One turn moves every row onto another: examples first, then more rows asked:
tugak: [  8 -10 -19 -21   5 -16  27  14  18  16  24   5 -28   5   2]
lezo: [-12  24 -15 -13 -14  -9 -35  -9 -10   0 -20   7   1  -1  -4]
zavo: [-50   3  -1   0  -3   2   1  -3  -5   6   7   7   5  -8 -25]
tanuv: [ 12   5   7  20  12  13  38  -5  -4  14  -3 -14 -11  14   6]
rogev: [ 28 -12 -12  11 -11  30  10  18  11   2  11 -21  -3   4  15]
davu: [  6   5 -42 -12 -14   0  -6  23  -1  -3   5  -2  24 -10 -12]
Laf: [  6   9  -1  -2  -3 -14  40 -34  -8  10 -11  15  -6   8 -11]
sazi: [ 11 -20 -18 -16 -12  -8  17  19  31  26  16 -15  -8  14  13]
bofov: [-19 -17  16 -16 -26 -11  12   5  42   6   0 -11   0   3 -14]
Denab: [-29  16  -3  12  -8   4 -33   6  -7  -7  -7  -9   4  -5 -14]
vok: [  8   5  -1  29   5   6  37 -18   0  -3  -3 -23   0  -4 -21]
kuguk: [-10  23 -14  10  -3   8 -28  18 -17 -13  -3   2   4  -2   1]
rotan: [ 18 -12 -27  15  -5  16  20   9  -2  12  31  -1  -9  -2  18]
pap: [ 19  12   3  -4   6  -8  46   2  -2  10 -13   2  -3  19   2]
zuf: [-36  -2 -21  -9   5   8 -15  -7  -3  27  17   5 -25  -5  -3]
sorok: [  9   2  17  13  -3   7  26   6  17 -12 -14 -27   0   2 -21]
Dor: [  8   9  11  -6 -17  12  21 -33  -4  12 -18  15 -11  15  10]
Fab: [ 10 -19  -8   5 -43  23   0 -25  16  16  -2  -4  14   6  15]
muped: [-16 -25 -10   2 -24 -15  14 -13  35  14  15 -23   6  -9 -20]
Did: [  2  -9   6 -26  -8  -3  18   8  16  15   7  18 -30  16  11]
latuv: [-10 -20 -21   4 -40  -4  12 -33  13  19  11   9  18   0   5]
Nagu: [-13 -10   6   4 -32  -8  27 -24  15  20  -9   0  29  12   1]
Gaz: [-12 -13   4   9 -23  -6  18 -24  29  24 -13 -32  11   7  -9]
Fasan: [-28  11  -9  -5  -2  -6 -39  15   5   2   0 -12 -13  -4  -6]
sef: [-17  15 -10   0   8   4  13  24 -13 -12   7   8  16  -8 -25]
sutuf: [-13  23 -12 -13   7  -8 -32   5  -7   0 -14  -1 -20   2  -6]
rur: [  5   9 -40 -12 -14   1 -14 -21  -5  11 -15 -18  16 -10 -17]
Mobo: [-11  16 -24  -5 -19   2 -39  11 -12  -3  -2  10  10  -3   6]
nog: [ -2  15 -31 -11  12   8 -11 -24 -19  22  -7  -8 -23  -2  -7]
lol: [  1 -22 -11   5 -16  11  17  17  15  28  26   0  -1  13  29]

sazi goes to Gaz
Fasan goes to Denab
Where do these go?
davu goes to rur
rotan goes to latuv
Fab goes to Dor

One turn moves every row onto another: examples first, then more rows asked:
Bib: [  3   4 -12  13  31  10  -2 -14 -30  -2   0  22 -10 -14  -4   8 -30 -12]
goso: [ -4   8  -4 -40  34   4 -26  -6   3 -12 -28  16  16 -48   1 -21  10 -27]
ged: [ -7  -2  -7  17  -6 -19   4  20  -6 -26  13  21  27 -15  -1  12  14 -11]
gilaf: [ -8 -18  -6  -1 -22   8   3  25 -17  -3  -2   6  -1 -20  -6  19  27   7]
num: [ 11  16  25 -24  32  -2  11   2  22  11 -23  13  16 -40  -3  -9 -16 -32]
pok: [  0   3  12  -4  36  14  13  -8 -29 -15  -9 -22  -9 -22  -6  -9   2 -49]
fer: [ 13  14  27 -17  14  21   0 -21  25  -4   1  12  -5 -45 -11   0 -20 -14]
Naz: [ 19   3  25 -22   9  23 -15 -13 -21 -26  -7  18  17  -4  11   7  24 -14]
gide: [ 13  43 -11 -30   0  12  12  -7 -21  -4 -18 -13  -9 -30  14  -2  17 -33]
fiko: [ 24  33   7   0  -8  -8  21  -4 -16 -16   1  15 -11   4 -12  -2   9 -15]
Kifoz: [ 14  18 -26  27   7   3 -13  -4 -13 -20  14  23  13 -21 -14   4  -1  -1]
didab: [  4  32   4 -24  10   4   2  28 -27  -6 -27   5  -9 -41  32  -4   7 -32]
Diri: [ -2  15  -3  -4   7   2 -19  11 -27   9 -30  43  20 -14 -17 -25  14 -12]
dazot: [  1  19   3  -9  21  13 -18 -11  -1 -21  -1  36  36 -31 -30   5  -7  -4]
vike: [-20 -20 -16  -7  24   2  14  14  -9   8   0  -8 -16 -35   2  -8   9 -50]
Devav: [ -9  25 -21  -9  -1  20  18  12  -8  29 -20  29  11 -50  -1   0  -9 -12]
tib: [-18  12   5 -31  -9  19 -22  -1 -16   7 -12  13  39  -6  10   7   4 -17]
lete: [-13   1  -5  -9 -20  14  15  36   1  15  15  -4   5 -22 -14  11  12 -23]
fogag: [-14 -20 -12 -16  20  -6   9  13 -34  -8 -20 -12   2 -21  13  12  22 -33]
Rirug: [ 16  11  16 -23  28  -2  17  11   4   4 -29  -2  19 -43 -29   0  25 -36]
guvob: [-10  23   5 -14   6  22 -21  -9 -42 -19 -15  24  -7 -31 -20 -16  24 -32]
fikat: [  0  20   3  14 -19  -9  -4   4 -15 -24   5  15 -12  -5  10  -1  -8   2]
tek: [ 29  18 -23  10  13  27   7  21   3  24  -5  18   7 -41  -1  -5   1  -4]
koz: [ -4  -3  -3  13  26  12  30 -20 -20 -14   0  35 -14 -40  -8   4 -10 -23]
fad: [ 11  -3   5  18  30  10  10 -23 -21 -25  -5 -17  -2 -12  -3  -8   2 -25]
zod: [ 11  30   2 -21  26  19 -25 -11   2 -22 -16  32  21 -54  -8 -10   1 -11]
binet: [-14  -3  21 -35  -5  -7 -17  10   7 -31  -1  17  12 -21 -23  -6  25 -21]
pogu: [-20 -25  10   1   3  34  17  24  -3  13  -7   5  12 -49  -7   6   7 -12]
vufem: [ 22  31 -10  -5  14   7   5  15  -6  -5 -10  -4 -27 -40  16 -27  13 -38]
Bip: [ -6 -13  -4 -15 -21  -3  22  19   9  23  -6  20   8 -10   0   5  10   1]
sori: [ -7   1  15  -5   0  -7  17   4  10 -21 -19   0   8 -60 -24  -5  35 -24]
vefal: [-44  -5   7 -20   1  24 -18 -10 -23 -10 -10  26   9 -44  10  -6   2 -30]
gos: [  7  -6 -13  26  32  11  22  -9  -3 -10  12  13  13 -26   8  10 -15 -20]
bubab: [ 14  20 -24   6  23  24 -22  -7  -8  -6   8  28 -14 -50   4  -9 -13 -12]
sur: [-25   7  -3   4 -10 -19   5 -16  18 -10 -12  -7  17 -38 -24 -10   5 -15]
Rodop: [  3  36  13   4 -23   3   7  24   0  -5 -14 -12  20 -15   8 -14   5  -9]
dun: [ -1 -21  20   0  20   7  -8  -2 -12 -15 -19  52  14 -24  14 -14  12  -9]
garo: [  2  14   0  -7   0   9  -6 -31  16  -2   2  -9   8 -25 -37   4  -8  -9]
Saso: [  7  26  10  11  -9   4  19   9  -2 -30  23  -5   1 -12  10  10   1 -27]
keb: [ -9  -8   3 -49  15   1 -25  10   3  -6 -18   9  14 -32 -18 -11  29 -27]
leru: [  2   4  -2 -44  19   7  -9  33 -15   7   0  -2  -1 -27   8   6  17 -50]
bida: [ -6 -15  12 -18   1  -4   6  35 -10 -22  12   8   9 -25   6  18  32 -35]
koge: [  1  17 -17 -29  26  15 -22  16  -5  16  -5  17 -11 -45  19 -13 -13 -36]
Lusik: [-20   4  16 -13   8 -12 -12  -6   3 -35   5  30  29 -16 -26   1  -1 -16]
bofu: [ -4 -22   3  14  11  37   7  10   3  19  -8  17   0 -47 -10  -9  -7   2]
Medi: [-10 -29  -3 -22  15   9  25 -14  -8  -9  -6  -2 -14 -33  20   8  18 -31]
funeb: [  9  45  12  -5  -8  10  -1  25  -4  10 -20  -1  -2 -24   3 -30  -9 -18]
pekig: [ 11  16  -5 -12  17  39  -2  23 -24  21 -13  30  -9 -48   1  10 -11  -8]

Devav goes to koz
keb goes to goso
Where do these go?
gilaf goes to fogag
Saso goes to lete
Rodop goes to pogu
garo goes to sur
Kifoz goes to ged
guvob goes to Diri

One turn moves every row onto another: examples first, then more rows asked:
Fega: [ 19 -37   1  15  29  -8 -45  29  39  -1  -7 -14 -17  -4  -8   7   0]
Lutak: [ 25  -1   9  24  13   8 -49   2  43  -3  18 -12 -20  -4  10 -12   2]
vosu: [  6  14  -3   6   8   6 -38  -6  14  21  -6 -13  10  -3 -13  31  -7]
fiv: [ 13   8   8   9  23  -9 -27   4   5  22   1 -19  -4   3 -27  31  -7]
lale: [  4  14   6  -6 -13  14 -41   9  19  11  -3 -19  14  -2  -3  18   5]
fibit: [ 11 -30 -13  24  13 -16 -50  12  31  -4   5  -1 -22  -8 -12  16  -2]
fil: [ 19 -33 -13  21   1  15  10  -9 -23   6  12  -6 -12 -17  19   8 -12]
siv: [ -7 -20  -1  -3   8 -23 -10  12  -5 -22 -28  -7 -21 -19  -2  17   8]
Bom: [ 22 -26  -8  17   0  27   9  -7 -17   7   7  -9  -7 -16  33  -2 -12]
Pugi: [ 33 -30 -26   4  41  -7 -12  10  11  10  -9   8  -1   0 -16   9  35]
vil: [  8   4  21 -12 -11   0 -30  24  13   6   6 -27   1   3 -16   9  12]
sodus: [ 29 -27   5  14   3   1  13   5  41   3   0  -8  17 -25  32 -12  -4]
pilav: [ 24 -37  -1   6   3  31  10   8 -11   4   2 -19  -4 -14  31  -3  -5]
vofed: [ 25 -30  -7  32   9 -24  17 -10  26   8  14   4   4 -29  12   5 -12]
Suba: [ 27 -44   8  10   4 -14  18  20  36   0   0  -9  14 -24  19  -6  -3]
Vaz: [  1 -16 -30 -30  12   1   2   1  29   8   8 -11   1  18  -8 -23 -11]
zovaz: [  9  22  15  12  22   0  -4 -19  -1 -11  -8 -13 -23 -13  16  -1   1]
vun: [ 11   8  20  -1  32  13  -8  -1   9  -9 -31 -22 -11  -9  23   0  -2]
lopa: [  3 -20 -27 -29  12  -4   3   1  26   9  13 -11  -4  19 -14 -23 -10]
fug: [ 28 -19  -4  27   5  -5  12 -14  34   8  10   2  12 -28  29  -4 -11]
sipos: [  3 -13 -32 -20  18  -2   4  -8  25  14  10  -8  -3  18 -11 -17 -16]
kopud: [  0 -17   9  -9  23   0 -10  18   7 -16 -43 -21  -9 -12  11  13   3]
Biz: [ 42 -23  -7  -5  38   7  -9  19  19   6  -6  -4  -2   5  -6 -11  41]
zesi: [ 40  -5  -8  -3  22  15 -16   3  21   1   7   1  -2   2   6 -22  47]
fek: [  1   6   2  10   6 -22  -9 -13 -10 -19  -7  -3 -32 -17  -1   9   4]
Kones: [ 28 -20  14  13  30   9 -44  22  45   0   1 -23 -17   0   5  -7   2]
siru: [ 31  -1 -27   7   8   8 -23 -13  17   1   8  16   0  -6   3  -7  42]
regof: [ 27 -18 -37   9  20  -5 -23  -8  12   5  -3  21   1  -6 -10  10  35]
Nusos: [  5 -17 -29 -22  18  -7   5  -3  22  11  12  -7  -6  18 -17 -20 -14]
tig: [ 16   0  21  -2  11 -15 -24  21   3  14   8 -29 -10   6 -29  14   5]
risu: [ 18 -45 -11  14   6   7  11   7 -25   4   5 -11 -14 -16  12  12 -10]
pur: [  2 -13 -35 -24  14   3  -1  -7  28  12   7  -8   0  18  -4 -20 -15]
nup: [ 16 -10  -9  28   3  -5 -54  -6  35  -5  18   2 -24 -11   1   3   1]
bif: [ 22 -49  -3   6   5  17  13  19 -18   4   0 -18  -9 -15  20   1  -8]
saku: [ 25 -46   0  19   7 -28  19  10  26   1   8  -4   3 -27   6   3  -6]

Fega goes to nup
vil goes to fiv
Where do these go?
Biz goes to regof
fug goes to Suba
risu goes to Bom
pur goes to lopa
siv goes to zovaz

One turn moves every row onto another: examples first, then more rows asked:
tam: [ 27 -20  59  16  22 -27  25  -7  -6 -27   7 -18]
mitu: [ 33 -22  12  16  -5   6   7 -22 -24  15 -23 -33]
Fodo: [ -5 -12  43  -9  -4   6  -3   5 -17 -17 -16 -34]
ziv: [ 21  16  32  20   7 -19 -16  -4 -40  -8 -12 -21]
Lal: [ 32 -15  62  22  -6 -15  24  -9  12 -19 -31   6]
budib: [ 12 -17  52  27  11   5  22 -19  22 -20 -38   0]
Gud: [ 43 -33  13   2  -5  -8  -9   6 -13  -4 -24  -8]
dut: [ 22 -27  14   5 -19  -4  -3  -8 -29  12 -26   3]
vav: [ 21  21  30  20   6 -19 -14  -2 -30   5 -13 -23]
bub: [  2   5  16  -2  32 -13   8  18  -1 -11 -32 -23]
Guge: [-16   6  52   4  23   0  11 -23  -9  -5 -19   6]
dorut: [ -6   9  25  28  16 -24   0 -15 -13 -24   3 -28]
Dure: [ 27 -16  41  37  30  -3  32  -3  11 -37 -18 -14]
Sed: [ 37  -4  14  18  10  -2 -15   8 -38   2 -30  -6]
depi: [ -4 -20  43  10  -6  13   0 -16 -29   3 -34  14]
ren: [  6 -10  -8  41   3  -7   4   1  -2 -10 -37   2]
sezu: [-21 -29  13  13  22   7  20 -11 -20 -15 -28 -23]
fom: [ -7 -20  33   5  -6   1   7 -27 -24   6 -34  15]
fov: [ 28  -8  52  31  29 -30  34 -21 -19  -5 -21  -2]
kige: [-11  -7  25  24  10  -2   0  -5  18 -39 -27   3]
dif: [ 10   0  -5  40   4  -6   2  -4   6 -18 -45  -5]
Veze: [ 14 -26  56  20  10   0  41 -24   8 -12 -14 -11]
vud: [ 11 -13  56  12  22 -31  25 -29 -15  -2  -5 -14]
Voba: [ 21 -17  34  45  20 -24   6  -7  -4 -47  -8 -23]
nivez: [ 40 -19  19  12  23  13   4  -4 -27   4 -41  -8]
det: [ 26 -22  38  51   2 -13  24 -21 -12 -35 -15 -22]
Zib: [ 25  -7  -3  31  -3  14   8 -10 -16  13 -41 -15]

Sed goes to Zib
nivez goes to mitu
Where do these go?
dorut goes to kige
Fodo goes to bub
fom goes to ziv
vud goes to Voba
Veze goes to tam
ren goes to depi
Lal goes to fov

